In the data rows, 128 means zero.
A hidden rule labels the rows of this table. It goes by one to three of the table's principal directions, not those with the most spread.
[135, 86, 99, 131, 104, 154, 161, 129, 113, 145, 190, 130, 146, 140, 88, 132, 190, 126, 186, 133, 85, 164, 102, 111, 162, 176, 76, 133, 48, 56, 226, 117, 120, 102, 142, 109, 112, 112, 163, 155, 38, 150, 191, 145, 132, 152, 171, 156, 169, 72] 4
[102, 118, 117, 101, 108, 110, 94, 139, 99, 113, 143, 127, 131, 133, 134, 98, 111, 112, 132, 117, 128, 123, 157, 108, 175, 92, 134, 120, 171, 131, 103, 96, 175, 143, 133, 102, 130, 161, 118, 139, 161, 142, 96, 110, 116, 185, 96, 165, 150, 168] 2
[153, 115, 159, 136, 132, 145, 126, 136, 135, 112, 170, 126, 180, 123, 111, 110, 128, 156, 147, 112, 128, 143, 100, 117, 188, 152, 160, 127, 160, 117, 123, 108, 125, 123, 119, 124, 92, 131, 112, 136, 150, 168, 108, 133, 135, 149, 116, 111, 104, 149] 6
[144, 129, 136, 152, 137, 113, 75, 97, 125, 153, 108, 117, 142, 111, 135, 142, 145, 134, 130, 127, 161, 125, 112, 102, 94, 110, 84, 122, 110, 169, 128, 158, 118, 154, 90, 158, 150, 105, 106, 116, 134, 64, 106, 155, 135, 97, 117, 108, 125, 138] 3
[159, 116, 105, 112, 93, 167, 155, 124, 143, 113, 147, 139, 107, 135, 122, 121, 139, 150, 150, 108, 95, 182, 98, 129, 129, 133, 133, 95, 102, 83, 193, 125, 137, 105, 135, 137, 133, 107, 173, 183, 86, 187, 170, 173, 160, 180, 185, 121, 159, 97] 5
[67, 164, 93, 70, 147, 124, 220, 113, 131, 100, 144, 142, 82, 126, 114, 188, 148, 110, 206, 120, 60, 149, 113, 124, 135, 110, 139, 131, 129, 143, 240, 107, 168, 104, 108, 124, 109, 92, 137, 135, 172, 137, 77, 141, 53, 140, 130, 129, 216, 126] 5
[157, 107, 151, 123, 96, 106, 67, 107, 130, 144, 128, 122, 101, 136, 114, 118, 134, 133, 95, 148, 169, 127, 118, 149, 84, 130, 85, 133, 92, 123, 106, 154, 121, 135, 172, 108, 123, 99, 103, 138, 116, 121, 154, 176, 163, 121, 122, 147, 92, 96] 5
[153, 147, 137, 99, 125, 116, 135, 123, 128, 151, 119, 121, 95, 130, 134, 111, 123, 136, 100, 147, 143, 110, 133, 129, 97, 109, 118, 115, 142, 168, 97, 126, 133, 126, 158, 130, 117, 100, 117, 104, 150, 117, 103, 145, 121, 135, 105, 114, 108, 140] 4
[179, 125, 160, 179, 119, 173, 111, 116, 157, 129, 175, 121, 170, 111, 121, 132, 121, 180, 148, 109, 149, 162, 71, 135, 151, 170, 117, 112, 116, 102, 170, 138, 92, 127, 85, 159, 94, 121, 116, 148, 85, 138, 138, 163, 174, 109, 159, 74, 115, 119] 4
[137, 104, 135, 155, 123, 109, 97, 125, 126, 141, 112, 137, 162, 139, 146, 148, 126, 124, 96, 112, 154, 123, 119, 111, 113, 127, 130, 140, 135, 155, 120, 160, 121, 150, 83, 155, 147, 129, 119, 141, 130, 100, 124, 115, 121, 86, 115, 125, 109, 112] 6
[129, 131, 155, 166, 88, 124, 89, 120, 150, 132, 160, 124, 113, 139, 123, 140, 108, 150, 110, 145, 169, 132, 114, 184, 109, 150, 106, 140, 109, 107, 140, 157, 86, 139, 152, 114, 78, 123, 98, 155, 98, 132, 143, 146, 161, 106, 133, 137, 97, 87] 4
[117, 107, 105, 154, 153, 102, 86, 150, 79, 138, 125, 104, 209, 121, 150, 124, 104, 85, 144, 108, 146, 77, 143, 84, 156, 157, 105, 144, 144, 99, 88, 116, 120, 143, 93, 116, 153, 189, 121, 111, 128, 113, 129, 85, 92, 120, 99, 153, 162, 160] 1
[124, 147, 141, 152, 136, 124, 87, 114, 149, 122, 154, 142, 159, 117, 121, 130, 171, 157, 151, 144, 118, 138, 102, 131, 131, 134, 118, 133, 95, 136, 128, 124, 88, 124, 121, 125, 117, 104, 113, 136, 130, 103, 136, 137, 148, 124, 141, 130, 90, 136] 2
[78, 125, 122, 149, 92, 117, 84, 135, 122, 122, 151, 136, 123, 146, 112, 135, 123, 112, 132, 114, 152, 143, 146, 141, 136, 113, 126, 133, 130, 98, 131, 140, 137, 150, 119, 101, 129, 154, 124, 146, 120, 131, 145, 108, 146, 149, 124, 160, 117, 112] 6
[109, 141, 130, 114, 177, 130, 137, 136, 113, 98, 104, 128, 136, 103, 131, 101, 143, 131, 147, 144, 101, 111, 136, 105, 145, 116, 142, 122, 142, 141, 83, 103, 129, 114, 158, 129, 145, 119, 147, 101, 176, 120, 103, 125, 117, 156, 115, 123, 118, 169] 4
[166, 136, 108, 94, 133, 147, 211, 176, 100, 168, 155, 117, 116, 151, 130, 89, 111, 124, 117, 138, 97, 91, 141, 117, 148, 176, 141, 118, 146, 92, 107, 81, 135, 94, 171, 123, 118, 151, 180, 112, 113, 183, 139, 108, 112, 167, 105, 114, 131, 139] 4
[99, 108, 113, 90, 167, 116, 186, 141, 108, 106, 74, 134, 141, 135, 134, 158, 121, 82, 121, 116, 104, 117, 143, 116, 138, 128, 168, 155, 143, 145, 107, 116, 158, 119, 109, 125, 159, 140, 140, 115, 172, 141, 122, 94, 58, 103, 120, 144, 168, 132] 4
[153, 117, 113, 137, 131, 140, 96, 121, 142, 105, 147, 131, 162, 116, 131, 101, 156, 141, 133, 126, 119, 141, 109, 89, 129, 136, 147, 88, 117, 116, 124, 130, 87, 122, 122, 150, 143, 112, 115, 129, 121, 136, 158, 111, 146, 158, 166, 117, 126, 120] 4
[104, 101, 107, 91, 115, 108, 144, 96, 117, 127, 192, 136, 122, 170, 109, 170, 171, 107, 139, 168, 104, 171, 108, 113, 144, 122, 122, 131, 97, 159, 228, 125, 97, 131, 111, 135, 99, 88, 40, 138, 136, 114, 103, 69, 35, 115, 133, 169, 250, 65] 5
[74, 101, 135, 157, 175, 146, 139, 66, 151, 36, 66, 135, 150, 88, 158, 181, 147, 126, 121, 147, 114, 185, 103, 137, 127, 61, 137, 136, 106, 187, 163, 167, 103, 141, 70, 157, 141, 81, 79, 123, 141, 52, 101, 110, 88, 62, 202, 135, 189, 97] 3
[131, 129, 114, 105, 158, 122, 176, 139, 120, 141, 101, 130, 141, 123, 119, 124, 160, 114, 161, 130, 80, 92, 131, 106, 149, 157, 131, 141, 117, 133, 128, 98, 143, 102, 134, 136, 152, 141, 169, 125, 133, 136, 129, 132, 111, 117, 115, 137, 137, 157] 5
[144, 154, 131, 113, 204, 144, 210, 149, 118, 145, 95, 121, 161, 103, 144, 129, 134, 119, 142, 135, 87, 73, 129, 99, 135, 162, 147, 144, 144, 160, 102, 98, 112, 89, 116, 151, 148, 133, 136, 66, 140, 112, 111, 94, 76, 87, 109, 91, 153, 170] 2
[99, 102, 111, 110, 61, 98, 93, 101, 116, 134, 137, 117, 60, 159, 111, 158, 119, 102, 106, 131, 165, 161, 126, 158, 89, 104, 99, 129, 101, 118, 175, 159, 161, 158, 137, 111, 122, 111, 105, 185, 132, 133, 129, 160, 118, 147, 125, 169, 169, 70] 2
[146, 126, 96, 110, 131, 123, 160, 162, 139, 125, 123, 147, 154, 153, 128, 120, 125, 114, 123, 111, 105, 131, 136, 115, 126, 162, 172, 115, 139, 107, 126, 115, 115, 109, 130, 135, 142, 150, 163, 129, 110, 183, 181, 90, 105, 126, 152, 124, 130, 113] 6
[177, 76, 104, 106, 11, 80, 115, 69, 189, 147, 200, 131, 118, 210, 66, 198, 156, 121, 112, 123, 176, 227, 63, 189, 89, 153, 97, 122, 47, 87, 240, 176, 117, 158, 105, 87, 34, 73, 95, 210, 75, 193, 195, 194, 129, 100, 201, 177, 103, 3] 6
[110, 131, 133, 103, 185, 118, 170, 155, 114, 92, 112, 147, 116, 132, 169, 144, 89, 125, 94, 162, 95, 121, 151, 161, 133, 137, 151, 167, 126, 129, 98, 103, 120, 115, 160, 116, 115, 130, 140, 109, 165, 126, 118, 89, 77, 89, 123, 127, 132, 124] 1
[181, 223, 164, 92, 136, 170, 255, 97, 174, 174, 145, 103, 52, 108, 130, 148, 127, 181, 126, 158, 101, 101, 69, 177, 75, 133, 143, 121, 150, 199, 171, 113, 116, 72, 140, 149, 68, 51, 91, 114, 152, 131, 53, 191, 109, 121, 111, 54, 141, 151] 1
[111, 138, 144, 171, 161, 123, 110, 150, 143, 134, 122, 151, 219, 122, 119, 132, 153, 131, 159, 105, 131, 109, 137, 90, 166, 148, 154, 136, 161, 164, 108, 129, 89, 135, 76, 154, 137, 158, 119, 86, 124, 104, 128, 65, 111, 77, 113, 110, 98, 159] 1
[91, 128, 161, 176, 106, 134, 104, 95, 149, 138, 140, 150, 127, 135, 125, 150, 172, 155, 92, 168, 155, 151, 110, 158, 120, 92, 79, 142, 88, 191, 141, 156, 94, 142, 95, 146, 114, 93, 94, 125, 82, 32, 126, 114, 145, 61, 143, 139, 93, 91] 2
[155, 126, 133, 150, 148, 144, 153, 133, 145, 128, 145, 135, 154, 128, 130, 139, 135, 145, 121, 139, 118, 149, 111, 145, 119, 156, 122, 142, 95, 101, 145, 136, 93, 115, 131, 122, 106, 112, 140, 111, 86, 127, 165, 125, 134, 94, 165, 107, 99, 98] 5
[74, 158, 143, 181, 117, 147, 101, 77, 202, 49, 132, 138, 156, 112, 97, 172, 140, 145, 163, 91, 147, 205, 81, 148, 128, 78, 202, 99, 172, 147, 189, 175, 103, 145, 47, 147, 115, 111, 64, 152, 153, 134, 108, 122, 146, 118, 187, 109, 137, 114] 4
[101, 113, 110, 66, 114, 158, 174, 113, 128, 65, 173, 143, 96, 131, 120, 148, 139, 129, 180, 116, 68, 189, 116, 124, 172, 104, 173, 114, 123, 92, 198, 104, 145, 110, 146, 97, 97, 87, 112, 167, 177, 202, 108, 135, 101, 224, 161, 155, 206, 108] 2
[132, 115, 117, 171, 93, 121, 79, 161, 142, 117, 187, 146, 203, 163, 115, 119, 108, 131, 145, 98, 147, 153, 131, 138, 170, 169, 146, 125, 139, 47, 126, 126, 90, 141, 117, 94, 94, 185, 144, 149, 82, 191, 190, 92, 158, 142, 155, 151, 86, 111] 3
[147, 129, 104, 77, 155, 139, 218, 167, 107, 140, 111, 126, 128, 134, 157, 103, 112, 101, 102, 127, 73, 86, 172, 114, 151, 130, 179, 143, 161, 122, 82, 83, 156, 98, 153, 101, 141, 156, 153, 95, 140, 167, 130, 74, 92, 159, 117, 140, 138, 160] 1
[134, 60, 136, 164, 133, 139, 123, 90, 131, 88, 142, 138, 158, 127, 147, 172, 144, 147, 108, 141, 122, 194, 79, 136, 144, 122, 99, 150, 71, 123, 198, 161, 117, 145, 83, 151, 112, 88, 120, 173, 100, 87, 129, 147, 123, 72, 180, 133, 144, 60] 3
[181, 120, 109, 95, 77, 101, 92, 128, 130, 156, 140, 100, 92, 143, 80, 95, 109, 112, 140, 98, 164, 130, 123, 128, 95, 149, 108, 98, 137, 68, 139, 133, 185, 132, 169, 100, 129, 146, 152, 148, 111, 196, 163, 206, 176, 174, 118, 129, 106, 127] 1
[73, 67, 96, 92, 121, 110, 111, 133, 72, 97, 113, 135, 136, 134, 125, 116, 152, 75, 147, 115, 106, 118, 157, 64, 168, 100, 124, 125, 138, 127, 134, 120, 167, 132, 136, 121, 176, 140, 126, 141, 152, 130, 120, 92, 84, 176, 107, 194, 208, 118] 2
[183, 178, 153, 123, 103, 135, 132, 127, 151, 189, 118, 101, 65, 116, 108, 93, 114, 160, 116, 132, 155, 97, 125, 161, 83, 139, 111, 113, 142, 141, 106, 126, 154, 120, 170, 132, 115, 125, 146, 125, 117, 139, 117, 203, 191, 139, 97, 84, 67, 164] 4
[84, 175, 147, 98, 202, 121, 163, 107, 165, 62, 60, 135, 126, 85, 146, 153, 132, 127, 132, 139, 90, 118, 134, 149, 132, 90, 211, 146, 157, 201, 69, 104, 133, 119, 109, 128, 135, 110, 92, 99, 240, 110, 73, 109, 87, 104, 132, 114, 115, 193] 4
[43, 75, 107, 178, 116, 101, 40, 163, 100, 81, 103, 147, 201, 152, 141, 147, 66, 61, 98, 79, 200, 154, 196, 124, 158, 100, 138, 145, 162, 82, 71, 159, 134, 189, 70, 92, 158, 222, 123, 102, 102, 118, 186, 25, 108, 96, 147, 178, 130, 103] 6
[181, 169, 170, 169, 171, 179, 230, 178, 165, 171, 158, 131, 189, 118, 106, 129, 111, 184, 161, 98, 111, 128, 104, 151, 187, 207, 164, 150, 167, 117, 140, 93, 130, 103, 89, 150, 69, 160, 192, 93, 92, 163, 122, 135, 144, 70, 117, 29, 41, 176] 3
[85, 153, 168, 197, 179, 138, 72, 105, 153, 72, 91, 128, 168, 71, 156, 133, 113, 154, 122, 137, 159, 131, 125, 140, 131, 86, 129, 131, 156, 181, 93, 153, 93, 149, 87, 153, 130, 130, 80, 85, 141, 41, 93, 106, 141, 65, 144, 97, 104, 161] 5
[188, 130, 177, 121, 140, 128, 175, 133, 141, 153, 129, 108, 112, 134, 121, 123, 97, 161, 88, 153, 145, 115, 103, 179, 130, 169, 138, 156, 141, 140, 98, 117, 137, 121, 164, 127, 70, 114, 132, 130, 154, 155, 94, 176, 132, 91, 95, 91, 63, 135] 3
[122, 139, 141, 140, 149, 122, 113, 120, 133, 113, 119, 117, 148, 106, 142, 111, 132, 137, 103, 149, 143, 117, 130, 129, 127, 106, 135, 127, 140, 161, 71, 125, 110, 136, 133, 121, 113, 112, 102, 97, 155, 94, 108, 113, 121, 127, 127, 122, 85, 151] 4
[106, 132, 133, 77, 188, 113, 110, 171, 100, 81, 111, 142, 105, 102, 154, 82, 90, 121, 156, 137, 86, 79, 205, 102, 180, 127, 168, 128, 172, 115, 63, 80, 143, 126, 206, 115, 136, 167, 138, 82, 210, 156, 89, 86, 124, 170, 80, 133, 131, 194] 4
[134, 91, 99, 134, 175, 106, 95, 162, 65, 98, 124, 122, 142, 117, 188, 79, 110, 126, 107, 180, 75, 91, 154, 119, 153, 154, 101, 155, 88, 65, 80, 90, 114, 120, 206, 113, 152, 158, 183, 159, 134, 123, 141, 116, 127, 158, 120, 171, 134, 137] 5
[117, 114, 93, 117, 90, 127, 130, 114, 127, 129, 164, 139, 104, 151, 112, 155, 150, 117, 149, 118, 106, 175, 113, 136, 112, 118, 101, 131, 80, 78, 209, 138, 152, 125, 119, 101, 132, 113, 149, 171, 87, 142, 166, 155, 140, 153, 164, 158, 155, 81] 2
[98, 74, 153, 202, 106, 145, 70, 95, 130, 103, 110, 119, 155, 119, 135, 181, 99, 123, 103, 90, 203, 188, 115, 135, 124, 92, 119, 138, 131, 135, 159, 205, 127, 189, 44, 152, 132, 127, 82, 146, 112, 82, 116, 122, 136, 82, 152, 117, 147, 76] 5
[144, 101, 80, 129, 99, 130, 138, 136, 83, 162, 161, 110, 112, 152, 142, 144, 118, 103, 133, 118, 113, 130, 121, 118, 110, 152, 89, 137, 81, 45, 176, 133, 143, 128, 128, 109, 147, 139, 169, 179, 92, 152, 157, 148, 131, 176, 133, 155, 176, 89] 5
[164, 170, 131, 131, 93, 101, 89, 66, 186, 169, 104, 109, 126, 122, 98, 157, 146, 127, 140, 93, 191, 133, 96, 113, 58, 87, 118, 84, 158, 206, 157, 178, 132, 155, 53, 159, 131, 99, 62, 105, 133, 94, 100, 173, 142, 89, 131, 93, 122, 147] 6
[84, 68, 111, 170, 95, 128, 108, 155, 100, 109, 150, 135, 136, 150, 120, 134, 114, 111, 139, 116, 128, 157, 155, 148, 175, 148, 114, 158, 102, 41, 163, 142, 145, 154, 148, 99, 116, 174, 179, 182, 82, 158, 165, 116, 151, 144, 140, 178, 123, 78] 3
[223, 68, 102, 142, 92, 135, 188, 125, 139, 165, 147, 107, 121, 175, 82, 137, 133, 134, 130, 109, 113, 171, 69, 147, 121, 206, 118, 129, 79, 22, 217, 148, 164, 121, 134, 143, 121, 139, 226, 217, 61, 218, 182, 224, 186, 118, 163, 117, 99, 61] 4
[109, 122, 92, 82, 109, 76, 95, 130, 82, 145, 107, 109, 58, 145, 117, 103, 117, 83, 121, 142, 140, 101, 170, 118, 87, 97, 90, 122, 128, 107, 107, 128, 187, 144, 196, 93, 158, 137, 155, 130, 158, 132, 118, 159, 126, 182, 84, 174, 138, 132] 4
[112, 143, 166, 168, 143, 125, 45, 122, 158, 84, 137, 131, 204, 96, 133, 120, 112, 146, 142, 97, 170, 125, 123, 106, 164, 118, 182, 110, 196, 168, 83, 137, 86, 152, 77, 144, 113, 147, 44, 102, 178, 120, 95, 82, 129, 119, 118, 104, 109, 173] 2
[167, 61, 115, 181, 86, 135, 72, 124, 132, 123, 119, 138, 171, 155, 170, 164, 80, 125, 53, 91, 187, 186, 105, 139, 95, 138, 113, 127, 93, 91, 141, 184, 109, 167, 51, 154, 151, 144, 136, 181, 58, 124, 202, 121, 147, 74, 192, 121, 129, 50] 5
Which label does each new row get?
[153, 155, 135, 119, 74, 122, 83, 114, 157, 132, 187, 112, 120, 142, 95, 112, 116, 147, 132, 113, 166, 151, 94, 152, 128, 137, 143, 95, 145, 102, 122, 114, 135, 135, 122, 103, 88, 129, 97, 161, 149, 181, 131, 168, 166, 183, 128, 121, 93, 143] -> 1
[132, 166, 153, 150, 167, 156, 133, 123, 155, 108, 130, 137, 156, 95, 136, 126, 141, 168, 149, 131, 113, 136, 99, 122, 135, 132, 150, 116, 141, 164, 130, 119, 93, 111, 104, 162, 123, 106, 112, 110, 141, 106, 109, 125, 127, 110, 140, 77, 123, 157] -> 1
[123, 141, 133, 118, 163, 139, 205, 178, 100, 157, 165, 136, 141, 135, 138, 119, 123, 141, 152, 150, 75, 99, 157, 137, 192, 165, 124, 171, 133, 112, 131, 74, 135, 107, 163, 104, 83, 152, 172, 104, 122, 139, 102, 96, 95, 128, 88, 127, 116, 157] -> 3
[161, 138, 149, 135, 145, 146, 181, 131, 150, 132, 144, 128, 121, 130, 141, 131, 118, 159, 97, 164, 113, 133, 117, 176, 130, 150, 129, 148, 106, 123, 124, 118, 101, 111, 152, 120, 79, 111, 135, 117, 106, 129, 133, 131, 135, 91, 149, 108, 85, 114] -> 3
[109, 124, 107, 127, 81, 93, 113, 133, 118, 146, 153, 135, 72, 173, 138, 177, 89, 111, 102, 130, 141, 148, 134, 192, 81, 135, 102, 169, 90, 70, 172, 152, 151, 146, 145, 83, 107, 135, 150, 190, 115, 148, 152, 157, 130, 122, 124, 166, 122, 69] -> 2
[206, 126, 139, 140, 88, 173, 163, 114, 164, 162, 185, 127, 139, 144, 107, 121, 164, 179, 117, 134, 122, 174, 64, 150, 124, 166, 116, 110, 76, 99, 165, 124, 96, 103, 122, 132, 90, 85, 144, 165, 64, 163, 177, 178, 177, 144, 180, 99, 85, 92] -> 2
[153, 150, 147, 147, 131, 86, 22, 117, 165, 94, 147, 139, 210, 119, 123, 97, 130, 157, 144, 110, 168, 137, 110, 99, 138, 108, 151, 92, 185, 158, 77, 133, 93, 153, 113, 126, 101, 125, 85, 108, 176, 134, 108, 132, 147, 137, 124, 116, 54, 176] -> 4
[156, 135, 112, 113, 147, 131, 172, 169, 104, 173, 113, 130, 157, 147, 140, 110, 119, 108, 111, 121, 122, 80, 146, 99, 131, 164, 130, 126, 141, 125, 73, 100, 121, 108, 120, 138, 158, 162, 169, 93, 112, 141, 154, 90, 106, 119, 107, 116, 122, 152] -> 1
[137, 160, 171, 150, 182, 160, 148, 118, 138, 132, 117, 129, 155, 86, 145, 129, 147, 169, 132, 144, 126, 118, 108, 114, 133, 118, 127, 130, 137, 199, 103, 125, 94, 120, 104, 164, 118, 85, 102, 77, 152, 67, 80, 124, 115, 96, 116, 70, 107, 166] -> 5
[84, 136, 170, 146, 161, 125, 106, 95, 155, 74, 107, 131, 129, 87, 113, 140, 148, 145, 149, 142, 132, 136, 120, 143, 142, 95, 137, 141, 137, 172, 125, 143, 125, 135, 129, 129, 109, 99, 84, 106, 171, 83, 83, 143, 136, 95, 127, 123, 101, 144] -> 1
[160, 105, 99, 161, 83, 156, 127, 146, 112, 166, 193, 136, 172, 163, 141, 139, 124, 130, 122, 94, 130, 152, 103, 107, 137, 159, 113, 120, 106, 63, 175, 134, 110, 126, 71, 131, 138, 150, 151, 170, 54, 152, 181, 108, 145, 152, 154, 129, 150, 87] -> 1
[9, 111, 128, 127, 128, 71, 49, 155, 86, 86, 99, 149, 122, 142, 127, 119, 116, 81, 116, 143, 151, 107, 207, 134, 164, 83, 136, 159, 153, 142, 45, 120, 150, 171, 162, 86, 146, 176, 121, 120, 194, 101, 109, 60, 100, 144, 75, 207, 109, 145] -> 3
[129, 163, 141, 153, 186, 118, 149, 159, 124, 159, 174, 126, 195, 123, 107, 144, 158, 135, 179, 139, 95, 84, 104, 122, 154, 216, 140, 175, 113, 104, 128, 94, 83, 100, 121, 118, 106, 144, 126, 107, 144, 131, 128, 102, 96, 95, 89, 109, 102, 157] -> 6
[161, 99, 140, 159, 160, 159, 108, 133, 139, 85, 150, 149, 211, 116, 163, 124, 125, 164, 126, 114, 115, 162, 100, 90, 179, 145, 167, 109, 137, 130, 125, 123, 75, 133, 75, 175, 128, 127, 114, 134, 135, 132, 128, 86, 127, 117, 163, 93, 134, 130] -> 3
[87, 136, 155, 161, 161, 139, 123, 87, 126, 124, 47, 117, 101, 83, 141, 176, 127, 121, 119, 129, 157, 129, 125, 149, 81, 77, 76, 159, 102, 181, 124, 171, 154, 145, 83, 143, 166, 104, 121, 102, 126, 26, 100, 170, 133, 56, 132, 110, 134, 135] -> 5
[143, 147, 110, 103, 223, 157, 254, 179, 101, 124, 96, 128, 130, 107, 179, 121, 102, 126, 137, 160, 40, 83, 159, 127, 148, 175, 157, 159, 130, 116, 119, 79, 107, 79, 176, 140, 129, 144, 183, 82, 129, 144, 120, 79, 61, 105, 128, 99, 177, 153] -> 3
[159, 115, 82, 92, 110, 128, 183, 152, 119, 148, 172, 128, 133, 167, 114, 124, 134, 105, 142, 131, 93, 131, 126, 125, 135, 180, 127, 121, 97, 56, 162, 101, 115, 99, 156, 99, 111, 141, 162, 139, 84, 197, 188, 113, 109, 158, 156, 153, 157, 93] -> 3
[139, 155, 140, 159, 45, 95, 72, 76, 193, 172, 129, 113, 118, 158, 64, 182, 124, 114, 118, 74, 235, 162, 88, 165, 47, 106, 114, 109, 145, 145, 164, 203, 148, 168, 48, 119, 112, 122, 79, 139, 102, 126, 147, 189, 173, 78, 139, 113, 71, 97] -> 6
[156, 142, 196, 202, 143, 149, 100, 40, 193, 91, 105, 113, 143, 82, 152, 181, 129, 186, 81, 151, 181, 157, 41, 190, 70, 91, 95, 142, 93, 178, 125, 195, 79, 139, 67, 147, 91, 50, 63, 132, 127, 37, 95, 209, 186, 34, 182, 85, 51, 106] -> 6
[70, 158, 111, 53, 187, 106, 191, 159, 80, 113, 82, 119, 48, 117, 148, 88, 110, 89, 121, 191, 70, 55, 216, 140, 148, 96, 137, 151, 150, 147, 50, 63, 167, 107, 233, 88, 138, 154, 150, 68, 196, 118, 77, 82, 81, 164, 74, 170, 153, 188] -> 5
[150, 157, 152, 132, 129, 126, 139, 118, 190, 95, 134, 138, 121, 121, 124, 108, 125, 176, 136, 144, 100, 144, 126, 176, 161, 118, 179, 123, 155, 139, 125, 110, 123, 127, 156, 122, 72, 132, 131, 147, 152, 163, 100, 150, 176, 126, 146, 120, 54, 163] -> 1
[112, 165, 156, 135, 134, 142, 113, 126, 143, 119, 175, 128, 111, 107, 107, 103, 154, 168, 174, 168, 110, 122, 126, 155, 161, 143, 111, 126, 107, 121, 128, 98, 90, 114, 184, 109, 76, 112, 110, 118, 134, 126, 111, 141, 157, 157, 121, 129, 103, 153] -> 2
[138, 122, 122, 144, 75, 162, 96, 98, 152, 99, 175, 129, 139, 135, 117, 157, 115, 146, 143, 71, 173, 202, 59, 93, 107, 119, 162, 57, 161, 132, 215, 173, 102, 142, 46, 187, 129, 88, 74, 177, 134, 163, 123, 138, 116, 165, 166, 79, 209, 75] -> 4
[75, 171, 112, 80, 178, 89, 164, 158, 95, 137, 92, 114, 121, 113, 109, 101, 136, 86, 181, 139, 98, 40, 171, 93, 159, 138, 137, 131, 180, 166, 75, 70, 164, 110, 161, 122, 148, 169, 148, 77, 199, 125, 73, 102, 70, 141, 50, 143, 150, 214] -> 3
[125, 154, 128, 96, 126, 124, 188, 140, 156, 119, 151, 135, 99, 135, 100, 113, 149, 146, 157, 152, 75, 128, 130, 163, 158, 148, 161, 135, 132, 120, 152, 91, 137, 100, 188, 103, 77, 121, 151, 142, 140, 180, 120, 142, 127, 149, 128, 139, 100, 138] -> 6
[119, 128, 171, 126, 166, 145, 139, 68, 134, 102, 66, 113, 82, 73, 137, 135, 154, 159, 111, 168, 128, 147, 99, 139, 109, 63, 95, 134, 114, 228, 136, 144, 158, 131, 124, 168, 139, 57, 95, 117, 163, 35, 53, 188, 121, 86, 127, 99, 147, 145] -> 2
[119, 142, 128, 128, 139, 148, 155, 158, 135, 111, 128, 145, 173, 127, 129, 110, 126, 133, 152, 103, 114, 121, 132, 96, 166, 141, 179, 103, 184, 146, 116, 111, 104, 111, 113, 153, 130, 145, 134, 112, 136, 164, 125, 80, 100, 144, 127, 109, 147, 149] -> 3
